Each row is where one point has got to under a steady rotation. How many ticks took it there?
The counts run from 0 to 324.
[144 149 117  97 129 107 147 129 101 102 104 186 122 143 171 111 125 116
 183 136 145 122 125  88 120 126 158 148 128 131  88 121  98  85 102 152
 122 160 121 136 141 144  82 110 126 106 144 101 151 160 147 142 114 107
 157 154 115  60 127 113 112 173 174 107 101 102  85 134 134  94 175 165] -> 255
[155 150  79 114 160 124 144 125 115 138 121 194 111 124 159 107 104 132
 175 123 151 118 124  97 121 146 144 132 179 139 128 159 122  68 144 135
  99 171 138 105 160 162 130 149 117 141 141 138 134 187 155 132 147 100
 150 150 115  91 181 101 118 164 151 133 115 132  85 135 148 102 161 153] -> 6
[148 163  84  95 149  99 153 138  91 101 119 176  99 131 168 107 132 121
 160 107 143 154 104  98 116 154 168 147 163 134  86 140 107  91 115 154
 115 129 130 122 100 146  80 134 125 104 122 112 136 143 150 116  80 113
 151 157 106 104 132  94 127 173 178 139 126 151  64 125 126 101 140 150] -> 174
[176 177 117 110 163 157 128 134  96 118 109 163 123 125 156 116  79 152
 101 131 118 136 131 122  99 120 171 132 178  97 126 132 137 100 117 163
 116 101 142 155 135 161 114 124 134 158  80 157 158 116 181  81 115 123
 145 134  72  76 147 122 149 139 149 141 174 124 127 161 131 124 124  97] -> 304
[154 160  98 130 162 151 160 106  92 110 121 185 110 152 141 108  99 146
 155 126 152 117 120  82 106 140  96 111 163  94 103 151 115  86 140 132
  87 162 127 124 164 179 138 117 114 105 152 153 152 163 172 154 142  68
 167 154 109  81 156 103 124 144 154 133 138 114 108 137 141 132 128 151] -> 116
[159 127 102 111 166 157 144 133 100 123  96 192 145 134 155 122  71 138
 132 147 148 121 137 114 102 130 132 116 154  73  99 118 114  89 129 155
  87 105 149 186 147 176 106 111 125 124 132 137 169 143 185 124 128  93
 145 136  91  72 154 104 112 128 164 120 130 105 122 164 139 126 119 116] -> 217
[163 190 163 127 125 149 135 107 118  97 118 175 116 112 166  86 119 144
 135 120 122 104 109  72  77 118 194 158 174 142 121 129 120 108 102 136
 144 154 112 111 174 141 110  96 166 131  78 118 121 143 126 100 100 108
 121 145  97  85 125 126 158 166 164 115 150 112 123 140 129 124 129 136] -> 59
[132 177 141 140 159 151 124 109 119 108  93 142  91 128 171 116  96 143
 162 135 116 114 108  89  97 112 163 140 167 101 127 104 119 108 125 175
 133 152 110 147 163 132 133 144 160 151 104 112 142 165 139  88 123 114
 157 151  81  64 169 134 157 153 138 121 172  85 157 131 129 129 159 102] -> 38
[160 166 106 121 154 149 135 113  98  87 112 176 131 165 141  93  97 129
 162 134 125  98 130  94 116 134 123 114 131  94  89 138  98  90 100 154
  71 167 142 145 154 165 127 125 148  92 139 153 143 171 146 115 131  98
 164 146 107  64 149  96 106 161 180 126 138  90 143 131 137 130 137 141] -> 130
[153 167  92 101 138 108 157 134 103 104 117 155 101 127 180 104 134 125
 193 125 135 132 107  90 115 133 163 157 149 115  91 141 126 106 104 167
 124 165 127  99 113 135  89 143 128 114 139 125 145 149 145 110 107 116
 162 158 102  73 141  94 136 180 174 140 145 124  82 120 133 106 172 154] -> 270
[155 197 135 102 144 126 108 134 111 109 113 161 116 115 164 110 101 127
 103 115 115 134 118 107  90 124 207 151 178 144 122 114 113  91 103 168
 135 116 124 134 142 131 103 127 152 154  64 116 139 124 149  81  85 144
 138 143  81  85 139 140 150 167 154 125 153 127 120 156 126 108 138 104] -> 68
[149 168 144 128 133 125 141 104 121 115 113 189 107 122 179 101 137 131
 188 110 145 103 107  75  98 138 176 158 161 157 115 125 109  89 125 140
 143 177 108 105 183 133 113 117 138 131 127  95 113 177 129 137 116 104
 151 158 114  84 147 135 133 178 150 101 118 103 101 127 129 103 158 161] -> 257
[146 160 120 114 122 119 146 122 110 105 115 188 119 135 168  98 134 122
 184 125 145 108 114  78 106 136 164 152 142 146 101 129 105  92 105 140
 130 178 112 114 165 140  96 110 138 109 144  96 133 175 133 139 121  99
 145 159 116  80 137 114 126 182 172 100 101 104  89 131 135 101 166 166] -> 256
[180 161 103 143 148 153 160 114  98 134 117 199 103 105 190  91 127 150
 153  87 150 122 105  78  81 145 162 154 188 140 116 161 133 118 160 136
 125 135 121 105 160 138 127  97 122 127 129 152 115 142 163 120  92 107
 151 156 113 113 155 125 135 150 138 134 158 143 104 145 135 131 106 142] -> 191
[176 152  83 123 171 160 131 134  97 137 107 178 121 114 189 119  92 141
 129 115 127 148 123 123 100 149 170 134 174 101 122 139 124 103 150 179
 105  92 141 164 135 144 117 135 127 148 115 156 141 129 193  86 103 123
 158 154  86  83 176 128 129 133 132 146 165 125 142 158 136 135 113  96] -> 201
[141 146  88  97 168 119 139 139  97 139  97 177 115 142 167 134  95 122
 158 143 144 149 134 118 124 138 130 125 156 100 105 123 111  74 133 171
 109 136 135 164 139 153 105 145 107 146 154 119 180 157 189 135 132 108
 171 151 100  61 175 122 109 152 142 123 113 119  97 152 137 109 167 127] -> 11
[140 182 127 124 168 152 106 118 103 100  96 159 118 161 152 113  81 123
 135 139 119 118 131 113 111 127 141 117 150 101 108 101  88  84 104 185
  86 133 135 186 153 146 119 148 157 131 112 119 149 154 154  96  99 120
 163 143  86  65 169 134 128 150 154 112 144  79 167 144 132 142 144  95] -> 135
[150 183 136 138 164 173 115 108 113 117  93 175 124 154 168 114  82 132
 130 126 126 100 137 105  96 127 139 125 158 109 116 111  95  98 129 171
  94 135 127 175 179 141 139 123 152 134 120 136 149 153 173 109 112 118
 169 138  92  66 175 152 125 138 137 117 141  89 179 151 127 147 127 102] -> 127
[141 157 107 106 152 131 143 134  97  86  98 140 114 146 150 123 109 125
 168 152 124 128 116  89 116 114 137 130 140  64  86 110 115 102  88 169
 113 153 130 151 123 154  90 137 144 108 125 122 166 157 138 101 125 101
 154 150  78  53 133  92 143 166 178 124 152  91 120 130 132 119 164 124] -> 41
[118 155 134 113 158 119 111 126 117 113  96 170 107 128 167 136  83 120
 143 140 140 126 131 115 110 130 169 131 169 129 115  82  91  66 120 161
 131 129 117 180 164 136  99 138 142 157 105  74 152 164 152 122 110 117
 146 151  82  67 159 136 126 152 136  96 110 106 125 151 130 106 166 101] -> 245
[141 183 118 131 151 122 138 116 109 121 111 158  74 102 194 115 127 142
 164 110 130 137  95  84  95 128 180 159 186 131 127 118 121 114 143 164
 152 148 108 108 143 121 113 142 145 161 105 107 128 148 142 101  99 109
 152 168  92  83 159 137 162 165 136 130 171 127 113 130 125 112 162 126] -> 273
[151 177 108 146 176 160 139 100 109 128 114 175  86 134 153 114  86 146
 137 114 146 120 114 103  95 138 122 120 197 116 131 130 122  87 160 142
 112 142 126 124 187 158 158 138 113 162 117 140 143 157 179 126 126  90
 156 157 105  91 191 133 145 136 121 140 161 124 134 144 137 133 131 118] -> 111
[185 182 121 105 155 135 131 134  94 139 114 188 126 139 182 118  97 133
  96 113 137 151 137 118  98 141 170 142 160 142 115 139 119  86 129 164
 125  98 133 135 139 129 108 109  99 141 125 140 177 118 204 127  96 131
 176 146 121  80 146 153 117 151 133 131 130 144 106 166 120 119 133 127] -> 91
[192 159 104 106 136 153 168 133  96  97 120 180 134 126 172  91 116 152
 155 125 136 126 108  88  91 129 161 145 146  92  98 159 139 124 114 148
 115 127 139 117 123 157  96  95 125  95 127 165 162 121 168 111 117 105
 157 156 107  73 117  96 136 157 185 148 162 117  93 140 132 124 125 158] -> 292
[141 182 112 130 160 117 146 115 111 122 127 175  79 100 188 107 128 133
 146  83 146 141  96  91  90 144 179 156 205 156 118 128 113 102 146 147
 138 125 106 109 154 131 113 134 133 147  98 104 109 144 148 116  70 107
 138 167 100 116 152 127 156 161 137 131 156 151  87 136 126 116 124 129] -> 177
[180 175  81 104 160 135 150 122  97 124 130 188 117 147 150  95 112 138
 153 119 139 122 122 105 114 149 132 129 163 126 116 177 127  87 131 143
  92 154 149 102 141 159 127 136 104 118 148 174 149 158 177 121 130 108
 172 147 124  91 162  99 116 164 164 161 134 142  92 143 141 118 133 158] -> 101
[153 185 121 113 151 124 124 129 112 120 100 149  97 121 201 117 127 123
 162 113 120 137 112 108 104 126 191 160 157 130 120 110 104 105 119 191
 151 127 122 137 133 110  94 146 144 156 114 102 146 138 157  97  90 145
 165 156  92  69 159 146 139 163 142 123 149 109 121 140 119 114 175 123] -> 267
[183 179 134 125 140 161 143 121  96 121  98 164 112 118 199 115 101 150
 120 114 127 140 111  92  76 120 172 155 164  94 118 126 131 134 132 167
 146 102 113 144 151 125 102  95 130 144 104 136 164 114 184 107  95 119
 161 152  87  74 134 145 158 137 137 136 169 120 130 153 125 126 126 112] -> 289
[143 175 154 134 132 148 151 104 111  82 118 175 110 123 149  98 117 143
 156 128 133 103  99  63  81 110 164 146 174 109 107 118 126 117 105 128
 143 166 106 115 174 151 114  93 154 123  94 105 128 153 113 118 117  78
 130 155  90  81 117 107 166 156 171 116 156 100 110 138 132 115 140 140] -> 51
[147 171 132  98 138 114 121 134  98  89 101 174 126 148 168 108 112 110
 136 114 133 130 129 108 107 140 173 140 133 134  82 104  76  87  88 169
 110 117 127 169 124 131  74 107 148  99 113  97 150 137 150 118  61 129
 155 151 101  76 121 129 115 169 175 104 113 108 114 140 115 118 142 136] -> 158
[169 183 120 123 165 162 123 128 105 126 116 168 117 111 159 105  84 155
 101 127 119 125 121 107  84 116 173 135 198 113 140 134 138 101 124 152
 121 113 128 135 158 153 130 130 145 168  72 155 142 125 163  76 115 117
 139 143  80  87 158 127 159 144 139 141 179 120 132 159 138 127 115 101] -> 303
